In the data rows, the value 128 means zero.
Some points, one per row:
np.array([119, 143, 128, 129, 124, 124, 139, 128, 126, 134, 126, 129, 138, 104, 134, 145])
np.array([104, 175, 130, 160, 130, 112, 167, 150, 96, 158, 89, 112, 200, 101, 141, 162])
np.array([124, 137, 162, 138, 113, 108, 153, 128, 115, 133, 103, 120, 151, 78, 126, 154])
np.array([187, 120, 83, 180, 128, 132, 94, 63, 180, 116, 188, 135, 56, 208, 103, 76])
np.array([179, 111, 192, 157, 71, 97, 137, 40, 166, 123, 164, 126, 29, 73, 84, 142])
np.array([96, 155, 102, 149, 148, 126, 145, 164, 104, 141, 100, 122, 198, 143, 145, 138])
np.array([158, 75, 172, 104, 103, 130, 104, 85, 160, 100, 163, 136, 35, 113, 103, 108])
np.array([123, 154, 173, 152, 97, 91, 179, 121, 109, 150, 95, 104, 153, 46, 120, 176])
np.array([115, 174, 120, 170, 134, 105, 159, 136, 107, 149, 98, 114, 193, 103, 140, 155])
np.array([154, 120, 75, 148, 153, 143, 89, 114, 154, 109, 165, 140, 96, 214, 124, 80])
np.array([108, 120, 117, 98, 151, 147, 120, 172, 105, 130, 108, 133, 165, 141, 147, 127])
np.array([168, 80, 126, 113, 121, 149, 76, 82, 172, 96, 179, 149, 33, 171, 105, 82])
np.array([155, 139, 140, 163, 109, 121, 130, 88, 144, 132, 149, 121, 99, 122, 109, 130])
np.array([98, 158, 198, 146, 85, 90, 192, 132, 101, 154, 83, 107, 169, 0, 123, 205])
np.array([107, 165, 105, 144, 137, 121, 147, 150, 105, 146, 100, 121, 181, 129, 145, 143])
np.array([115, 157, 132, 142, 133, 118, 156, 145, 112, 147, 108, 116, 180, 94, 142, 160])
Here are 13 more points, each followed by its number:
np.array([176, 114, 165, 166, 84, 104, 133, 47, 172, 123, 176, 119, 33, 98, 90, 126]) 0
np.array([125, 143, 148, 132, 117, 120, 153, 130, 119, 137, 117, 116, 136, 83, 127, 157]) 1
np.array([121, 167, 146, 168, 112, 102, 163, 116, 119, 156, 106, 114, 152, 96, 122, 157]) 2
np.array([130, 145, 163, 157, 104, 105, 153, 101, 125, 136, 111, 113, 133, 86, 117, 152]) 3
np.array([131, 142, 66, 142, 153, 141, 106, 133, 139, 121, 145, 132, 140, 192, 136, 109]) 4
np.array([154, 38, 146, 38, 128, 175, 67, 119, 163, 75, 186, 162, 19, 146, 119, 90]) 5
np.array([138, 102, 82, 111, 160, 154, 83, 136, 142, 107, 149, 145, 107, 205, 135, 80]) 6
np.array([134, 145, 81, 159, 145, 137, 109, 123, 141, 129, 136, 133, 147, 192, 129, 105]) 7
np.array([131, 131, 133, 125, 120, 125, 137, 122, 126, 124, 130, 127, 122, 108, 129, 138]) 8
np.array([127, 134, 85, 128, 155, 145, 105, 142, 123, 124, 134, 137, 137, 188, 135, 103]) 9
np.array([132, 121, 130, 134, 116, 119, 123, 108, 142, 122, 135, 132, 106, 137, 118, 120]) 10
np.array([112, 120, 103, 111, 150, 145, 111, 160, 117, 123, 122, 134, 157, 162, 139, 111]) 11
np.array([135, 140, 163, 148, 97, 107, 154, 96, 137, 133, 125, 119, 117, 81, 113, 152]) 12
Which three of these numbered points are nearest to each point below, looking only along the 3 directions in which the first points spread most? Their numbers follow each, nearest first.
np.array([116, 130, 131, 116, 136, 138, 134, 156, 112, 135, 116, 124, 150, 124, 140, 137]) > 8 11 1
np.array([147, 73, 101, 87, 144, 154, 77, 129, 147, 102, 158, 151, 80, 198, 122, 76]) > 6 9 5
np.array([78, 124, 160, 77, 135, 124, 149, 188, 83, 145, 79, 128, 186, 78, 142, 165]) > 1 8 11
np.array([148, 133, 152, 161, 107, 101, 148, 81, 144, 135, 135, 118, 100, 100, 109, 137]) > 12 3 10
np.array([150, 98, 93, 116, 149, 158, 84, 128, 147, 109, 167, 141, 96, 201, 125, 80]) > 6 9 4
np.array([110, 140, 102, 113, 142, 140, 124, 160, 113, 132, 117, 132, 163, 149, 148, 126]) > 11 9 4
np.array([136, 127, 187, 129, 89, 105, 147, 107, 126, 132, 116, 122, 104, 70, 112, 145]) > 12 3 1
